In the rows, 128 means zero.
Each path below is one point turned by a fixed rotation once a step. After each direction that follows a path, write how fast that rotation turns it, in degrees per step (0 if it stays still).
Each turn is a multiple of 5 degrees from 10 to 175, or 0.
Each row of a path follows its step; steps can be skipped.

step 0: [119 118 128 123 130 122 131 118 136 133 125 132 142 136 137 130 131 123
 118 133 123 123 139 119 128 105 118 138 138 118 128 110 135 131 128 133
 119 141 131 125 122 138]
step 2: [113 129 134 118 123 135 120 119 139 130 131 127 138 123 135 128 143 133
 125 140 132 123 129 142 133 117 121 131 144 110 124 140 123 118 128 122
 127 133 122 125 142 120]
step 3: [114 124 135 138 126 136 119 109 126 144 128 137 139 126 127 137 134 131
 128 116 130 131 136 118 145 120 138 136 135 116 127 126 122 122 126 135
 135 121 129 127 119 117]
step 4: [133 123 121 118 127 138 131 125 125 131 115 126 130 117 128 127 128 144
 124 125 130 132 129 124 142 109 124 139 146 118 140 136 130 134 120 126
 124 141 144 135 121 120]
step 5: [121 126 133 122 122 116 124 113 128 125 130 136 130 114 142 128 131 113
 121 131 118 137 139 125 127 103 125 128 135 120 125 125 120 141 139 128
 125 131 142 130 126 125]
step 7: [121 132 137 127 128 132 112 123 128 138 139 131 126 112 137 123 129 127
 133 143 129 142 137 137 138 131 130 138 139 117 121 133 130 123 113 120
 123 141 127 133 131 112]
step 8: [115 113 126 130 131 136 125 127 131 139 135 138 141 129 133 134 126 127
 139 131 127 129 126 128 133 106 134 145 143 116 131 110 124 124 123 128
 126 131 122 126 115 132]
step 9: [120 126 125 133 129 124 134 116 123 134 137 132 130 132 125 122 121 141
 120 133 117 122 136 118 129 120 137 146 140 127 136 128 132 136 118 119
 124 139 154 133 126 120]
step 11: [124 120 134 137 125 137 115 112 128 140 137 138 148 137 134 135 135 127
 113 126 118 128 140 128 137 133 122 142 123 115 117 134 120 130 131 130
 124 127 131 126 131 124]
[127 129 125 125 125 127 124 131 132 129 125 126 129 123 131 122 131 128
 127 135 130 129 126 127 126 131 131 127 126 125 131 126 126 128 130 128
 131 130 129 131 128 127] : 135
[125 131 124 128 127 129 129 127 126 128 130 126 130 128 122 127 128 130
 131 124 128 126 124 127 129 124 133 129 128 128 129 129 125 124 130 123
 132 127 131 126 130 124] : 60
[127 128 129 127 130 125 132 126 135 126 129 131 121 129 129 128 130 128
 129 129 126 131 126 127 127 128 124 132 126 126 132 129 129 127 129 126
 128 123 133 125 128 128] : 85

step 0: [136 122 121 130 131 124 128 131 121 120 117 133 139 138 107 119 133 130
 132 131 137 140 116 141 143 130 138 127 119 135 140 126 119 134 126 137
 133 126 131 128 129 146]
step 3: [127 122 132 132 141 126 126 115 113 123 124 126 135 122 122 108 136 124
 122 122 123 136 124 128 119 122 141 135 124 129 149 131 129 128 109 115
 120 119 125 124 126 125]
step 4: [133 124 140 128 120 132 128 139 113 130 131 133 134 136 118 127 148 128
 129 109 120 138 122 117 127 127 128 129 125 120 140 124 138 111 134 119
 132 130 128 138 141 123]
step 5: [134 123 119 127 113 111 127 129 122 128 114 144 131 127 134 124 128 133
 129 122 128 146 121 144 119 133 131 133 112 123 139 121 135 124 131 120
 121 120 132 121 130 114]
step 6: [128 116 130 133 117 133 115 118 117 136 113 134 141 135 115 128 128 129
 129 123 125 147 135 122 148 139 137 132 126 125 137 117 121 130 129 120
 132 125 130 132 121 137]
step 7: [142 128 129 122 132 122 129 124 127 146 135 134 136 130 131 128 115 128
 127 113 136 139 129 132 135 141 132 131 123 129 136 122 118 114 136 126
 111 123 116 129 148 130]
step 8: [124 125 129 125 131 128 119 132 121 126 129 128 153 131 120 120 125 127
 135 121 122 143 120 137 138 126 130 125 113 122 116 138 121 127 128 134
 107 112 130 129 119 130]
step 9: [139 136 123 127 136 135 115 125 111 125 123 134 130 108 114 118 135 118
 119 114 127 125 119 135 133 130 135 127 132 122 129 123 124 126 121 118
 118 121 121 127 139 143]
step 11: [131 141 118 129 125 121 126 127 115 133 125 138 130 127 116 117 127 126
 136 130 138 137 101 134 121 130 134 125 112 125 143 123 121 134 119 124
 135 123 139 134 123 127]
[127 125 127 128 126 126 130 128 127 125 128 123 129 133 123 130 130 130
 127 127 125 129 128 125 134 128 125 123 129 124 125 129 129 129 128 129
 129 127 126 134 124 126] : 170
[124 129 126 123 128 125 128 127 130 133 128 133 131 124 125 127 128 128
 130 129 127 130 129 130 129 125 123 125 128 127 129 131 130 130 126 134
 129 129 128 128 128 122] : 125
[124 127 131 127 131 126 132 127 130 128 127 126 127 128 125 129 129 126
 126 128 128 129 130 128 132 126 127 131 131 131 136 127 129 127 129 128
 126 133 125 131 131 133] : 115
[133 129 126 131 132 130 125 125 128 125 121 127 131 125 129 127 126 127
 129 126 128 130 131 124 131 125 128 125 128 131 129 129 130 128 124 129
 134 129 126 127 128 129] : 125
